In the rows, zero is written as 128.
Each path is a new rotation, seen through one point. The rows after it are directions, each followed by how far the rotation turns it, in degrees a step (0 if it stays put).
Each turn is a multiple of 5 degrees from 10 to 175, or 0.
Each row of a path follows its step; steps can be skipped.
path 1
step 0: [139 128 135 132 130 131 114 128 131 119 123 117 124 134 133 129 126 129
 129 124 129 126 129 134 128 127 131 137 133 130 120 129 133 136 131 118
 132 122 125 125 132 131 119 130 123 126 121 129 131 125 135]
step 1: [132 127 132 130 131 133 121 117 133 133 126 114 134 140 123 129 128 133
 133 122 126 123 124 137 125 125 135 129 125 127 124 134 123 130 123 128
 130 125 121 118 131 135 128 130 129 123 131 132 135 133 122]
step 2: [124 124 126 133 129 129 113 122 135 129 127 126 131 127 137 130 127 128
 135 130 137 132 128 134 126 125 136 128 133 125 131 126 121 134 124 114
 131 131 121 121 124 126 121 130 125 118 130 130 128 136 130]
step 5: [123 129 120 125 129 125 122 127 124 122 123 121 135 129 135 135 126 121
 126 136 128 126 131 118 136 129 132 142 128 125 128 125 124 133 129 123
 135 127 127 125 124 133 121 136 134 131 122 135 120 124 129]
step 6: [126 126 116 124 132 124 134 119 134 132 123 118 122 131 122 131 128 127
 126 131 122 122 136 123 130 138 131 138 123 129 127 119 124 129 127 130
 136 125 127 125 127 140 122 127 126 129 126 130 136 130 127]
step 8: [127 137 128 130 140 132 128 128 127 129 126 118 131 140 128 130 124 135
 123 126 130 129 129 131 139 127 132 138 128 133 130 126 134 124 128 127
 143 132 129 118 126 136 129 128 129 127 127 127 137 131 125]
step 9: [127 122 126 134 126 128 121 120 139 126 128 121 120 136 129 123 130 129
 130 127 129 130 120 128 128 125 135 130 122 135 130 116 136 125 124 123
 138 134 133 121 123 126 126 128 128 119 131 126 132 135 133]
step 12: [133 122 134 124 127 126 112 119 128 118 128 116 131 124 131 128 126 125
 132 126 123 124 121 125 129 130 130 125 132 127 127 124 120 129 119 121
 125 130 129 122 120 133 120 133 127 132 124 134 124 130 129]
step 14: [130 126 120 126 133 137 124 121 135 126 133 123 129 126 130 132 128 124
 131 132 120 127 131 131 122 123 130 133 126 123 122 122 124 128 128 125
 126 141 123 126 123 134 124 141 128 125 129 139 130 141 127]
step 15: [126 134 129 131 133 133 122 131 119 122 123 120 124 129 128 137 125 126
 127 131 121 131 141 128 133 125 133 140 133 129 133 126 121 129 122 125
 130 133 126 124 122 126 116 125 132 124 127 133 132 138 127]
step 16: [127 133 115 134 127 130 131 126 132 126 128 112 122 136 129 137 131 127
 126 128 120 130 128 126 121 124 136 138 126 129 125 123 135 134 132 128
 136 125 129 129 133 122 124 133 132 121 127 134 129 133 126]
[129 129 128 129 130 128 128 126 129 127 128 128 130 127 130 129 127 128
 127 126 131 125 126 129 127 124 131 126 127 131 128 127 127 126 126 128
 126 126 126 126 128 126 128 126 127 129 129 127 129 125 130]
40
[128 131 129 127 126 131 131 128 127 128 126 127 130 129 128 125 129 129
 128 127 129 127 130 126 127 128 128 129 129 128 128 128 126 128 129 127
 130 126 130 129 130 127 128 129 130 130 128 127 133 128 126]
145
[131 128 131 128 128 128 127 126 128 126 129 127 126 129 127 127 127 128
 127 126 128 130 128 130 126 125 125 128 131 131 129 125 127 127 128 129
 127 130 129 129 127 128 130 130 127 130 125 128 128 128 126]
25
[126 126 129 126 127 125 128 128 129 126 128 127 128 126 129 129 126 127
 129 127 129 127 128 126 127 129 125 129 126 128 126 127 128 127 129 128
 127 125 129 129 129 131 126 128 130 132 129 128 127 125 128]
55
[130 133 128 127 130 126 130 126 127 130 128 126 128 129 129 130 130 130
 127 128 130 129 129 128 126 128 127 128 127 129 128 128 132 130 129 127
 128 128 127 129 129 131 129 129 128 129 128 128 126 128 129]
140
[127 127 130 129 127 126 128 128 126 127 126 128 127 129 125 128 128 127
 126 129 126 124 130 128 127 128 129 129 128 130 127 127 128 130 128 128
 129 126 126 129 128 126 131 129 129 127 128 131 126 126 130]
65
path 2
step 0: [129 129 118 130 129 132 127 132 124 129 132 133 128 128 119 122 129 131
 138 121 131 131 134 135 128 126 125 127 135 132 130 122 133 129 130 129
 131 129 115 132 124 134 134 138 117 127 124 134 128 119 133]
step 1: [128 133 124 133 134 124 131 118 128 123 135 136 132 121 122 126 123 129
 129 122 123 124 135 120 137 131 120 126 128 126 135 133 122 134 128 119
 128 121 126 130 127 122 127 137 134 127 123 129 124 122 130]
step 3: [130 142 124 134 128 137 129 123 133 133 131 132 126 121 120 133 124 133
 130 121 136 125 125 130 127 132 123 125 130 137 131 127 129 137 130 132
 121 133 128 124 122 129 135 126 114 130 126 131 128 128 129]
step 5: [131 126 125 122 126 129 127 132 125 113 137 122 124 128 131 131 131 126
 127 117 128 129 120 131 120 128 126 132 139 134 124 120 133 129 122 127
 131 134 124 134 129 131 126 129 115 124 120 130 127 131 129]
step 9: [126 137 123 136 127 133 124 125 128 133 126 129 122 121 122 118 124 132
 130 134 135 124 136 122 118 124 121 131 130 125 126 132 118 137 133 122
 122 127 131 126 127 124 131 121 126 128 123 133 128 122 124]
step 10: [130 119 124 131 128 126 124 130 126 116 134 129 129 134 127 118 127 125
 121 125 130 118 126 125 127 119 131 126 139 118 129 122 122 128 131 123
 127 130 126 120 129 132 130 125 120 121 122 128 121 123 129]
step 12: [126 129 128 125 134 126 131 128 136 130 130 129 132 126 118 119 118 131
 130 124 122 129 138 119 130 135 118 136 131 126 126 137 123 129 130 127
 130 127 128 130 134 130 136 127 123 122 124 134 124 117 127]
step 13: [132 125 130 130 134 129 126 115 128 118 131 136 132 123 126 124 127 133
 123 117 127 130 120 122 137 130 133 125 134 123 132 129 139 127 127 125
 131 134 121 125 126 133 132 127 118 123 132 127 123 125 128]
step 14: [131 142 127 131 125 129 125 122 127 126 130 129 123 116 128 135 124 129
 131 127 128 131 134 120 125 133 128 137 128 135 131 129 135 131 133 126
 119 130 131 128 115 120 127 129 121 122 126 127 125 126 122]
step 15: [129 132 123 128 130 129 130 129 136 126 134 124 124 130 123 129 117 128
 137 129 130 119 123 112 119 127 127 125 129 124 123 126 128 134 134 122
 133 136 127 126 131 133 131 120 123 120 121 131 125 124 125]
step 16: [135 127 127 130 128 134 130 128 124 123 138 132 127 128 129 136 127 126
 126 116 129 125 117 135 130 119 126 130 140 124 132 122 129 137 129 123
 129 135 130 124 126 127 122 131 122 124 127 123 128 124 119]
[127 128 130 126 126 130 128 126 130 127 128 127 128 130 128 128 126 128
 130 131 126 130 129 129 127 128 128 131 129 126 128 130 127 128 129 128
 129 124 129 129 126 127 128 125 130 124 126 130 127 127 129]
140
[127 128 129 129 128 126 126 128 127 130 130 125 126 131 127 126 129 127
 130 128 126 129 129 125 128 128 130 129 127 130 127 129 126 128 125 128
 127 129 130 129 130 127 126 127 126 127 129 128 126 125 128]
140
[129 129 128 129 126 129 126 130 125 130 128 126 131 126 127 130 129 127
 129 129 125 130 130 127 126 127 128 129 130 130 126 126 130 127 128 128
 127 127 128 129 127 128 131 128 127 129 130 131 128 130 128]
125
[129 129 131 128 125 129 128 127 127 128 127 130 126 130 129 127 132 128
 128 128 129 127 127 129 130 127 127 132 128 132 128 126 129 129 128 129
 129 128 127 127 127 130 127 130 127 125 129 128 127 129 127]
130
